One turn moves each row of this set onto another row. After a few examples, where does it send each row asked below?
ledug: [ -5   9  -4   2   1  23   3   1 -24 -24  -2  24   4   4  -2 -14   4  35
   1  16]
bobin: [ -6 -16  22   1 -11  21  13  18   5 -15 -30 -18  -4   3   8  11   0  21
   1  -4]
naso: [  4  -7  13 -24 -10  15  10  -5  -3  26  12 -13   4   8  16  19  13   6
 -13  -1]
sop: [-23  -4   1  19  -4  -9 -10 -14  17 -12  12  35   5 -10   0  -5   0   5
  13  -4]
Dezup: [ -5  -3  -1  -2 -13  19  -3   8 -20 -20  -7  35 -15   3   3 -15   9  30
   0  14]
zeku: [-13 -22  -1  19   7  26 -16 -16   6  -8  17  -3 -11  -5  27  19  -4   0
   1 -15]
rofe: [-16  17  14 -14  14 -27  12  -2 -15 -17   5   9   1   4 -11   1  12  -1
   3  15]
vidit: [-27  -6  29 -11  -8  12 -13  27 -11 -15  10  -8  -5  -5  -6 -14  -4   9
 -25   4]
siz: [ -4   7   2  -8 -14  15   7   8 -17 -18  -6  35  -6  -2  10 -14   7  31
   7  13]
gorup: [-10   7  10  11  -6  28 -16  -3  14   5  -6  12 -30  -7 -11 -16  -1  14
   1 -26]
raz: [-14  13   7 -16   9 -15  -2  -1 -21  -3   1   3  -7  13 -22  -2  23 -14
  -7  15]
susuv: [  6   2  10 -24  -9   0  13   5   7  23   4 -20   1  15  14  18   9   4
 -14   7]
ribos: [-19  -3 -11  30   0 -10  -9  -9  20 -14  10  15   1  -3   2 -14  -6   6
  16  -5]
tak: [ -8  -8  27   4  -7  21  18  10   5  -8 -24 -18   4  10   9   9  -6  21
   6   0]
vemo: [  2  -9   5 -26   9   7  12   5   1  28   2 -18   3   2  20  10   8  -5
 -12  -1]
Bup: [-15  11   7 -20  14 -21   1   3 -11  -5   4  -2   4  17 -12  -7  24   0
  -6  21]
sepof: [-17  -2  -9  20  -4 -13  -9 -13  25 -26  10  24  -5  -3  -2 -10  14   2
  13   4]
giv: [ -7  13   8 -17   8 -23   8 -10 -11 -12   2   2  -7  11 -12 -12  24  -3
  -3  20]
rafe: [ -8  -4  12   7  -4  31 -16  10   3  -6 -17  16 -34 -10  -6 -13   1   0
   8 -21]
gug: [  2   5  26 -18   1   1  16  -4  -2  27   9 -12 -13  13   9  14   3  -3
 -23  -3]
dazen: [  5  -4  12 -25   3  14   3  -3   7  22   9 -22  -8  16  15  19   6   0
 -15   0]
rufip: [-13   1  12   8   1  34  -8   8   9  -5 -11  19 -29  -2  -6 -10  -1  -8
   4 -27]
zalez: [-20  13   3 -14  20 -22  -9   4 -17 -14   5   2   0  11  -9 -14  17 -12
  -5  14]
Gam: [-21  -1  -9  26   3 -11 -15 -11  12 -14  11  26  -3  -3  -2 -14  18   9
  12  11]
kesin: [-13  18  -8 -14   9 -24  13   3  -7 -14   0   5  -3  10 -15 -12  13  -6
  -1  16]
rolas: [-15  -3 -16  28   1 -19 -11  -3   7  -5   2  27  -6  -8   7  -7   0   8
  15  17]
suv: [ -2 -19 -10  22   6  32 -12 -18  15  -1  11   2 -13  -3  25  18   0   5
   5  -4]
sevoz: [ -8 -12  27  -2   1  26  14  18   3 -12 -18 -24   0   4   3   9   1  21
  10  -3]
pogof: [ -3 -20  -6  15   8  33 -11 -19   7   0   9  -5 -15  -7  22  16  -5 -13
  -5  -4]
Pavo: [ -8  -2  10  12  -1  34  -5  15  10  -3 -10  11 -36  -1  -1  -8   6   7
   6 -27]
dake: [-21   2  -3  29  -8 -21  -6  -6  10 -14   1  23  -2   1   1  -1  17  14
  18   5]
gofut: [  8  -3  17 -22   0  11   6  -9   0  22  16 -21  -4  20  13   4   6  -4
 -17   2]
Baz: [-31   4  26 -17  -7  11 -11  14   7  -6  13  -7  -1  -4 -13 -12  -2  17
 -30  -1]
Sef: [-32  -1  35 -13  -5   9 -15  14 -11 -12  12  -5 -11  -6  -3 -15 -10   9
 -21  10]
muk: [-30 -10  29 -17 -12  11 -17  17  -9 -10   9  -4  -1  -2 -12 -14  -3  17
 -18  14]
Rul: [  0 -24  -7  13   3  26  -2 -25   5   3  11 -10  -3  -3  31   5 -17   5
  -1  -6]
doke: [-13  -4  -8  27  -6 -10  -6 -11  15  -5   5  26   5  -9  11 -14  17  15
  20   6]
Divor: [  0   0   5 -32  -5   5  15  -8  -2  22  10 -17 -12   6   8   1   4  -2
 -24   3]
venu: [  0 -22  -6  18   2  30  -5 -18  16  -6  14  -2   0   9  25  15  -7   0
   0  -8]
poro: [  0 -21   1  20   4  28   2 -23   2   3   6  13  -4   6  24  21 -13   2
  -6 -10]
tekeg: [  1   1   4  -3 -13  17   1  15 -24 -17  -1  27  -3  -2   2 -18   8  31
   7  14]
kimin: [ -8  -5  15  -3   5  28  16  -1   1 -18 -28 -22  -4   4   7  15  -1  27
   1  -2]
lizo: [-17   4  -1 -11  13 -21   3   8 -11   6   0   4   8   1 -17 -10  12 -14
  -6  24]
lari: [ -4 -20 -11  12  11  16 -12  -9  10   6   6   3 -16  -9  35  14 -10  -1
   1 -10]

Baz moves to kimin
tak moves to rufip
suv moves to Gam
Where do these go?
gofut moves to venu
raz moves to naso
Divor moves to Rul
sop moves to rofe
Dezup moves to muk
vidit moves to bobin
vemo moves to lari
susuv moves to pogof

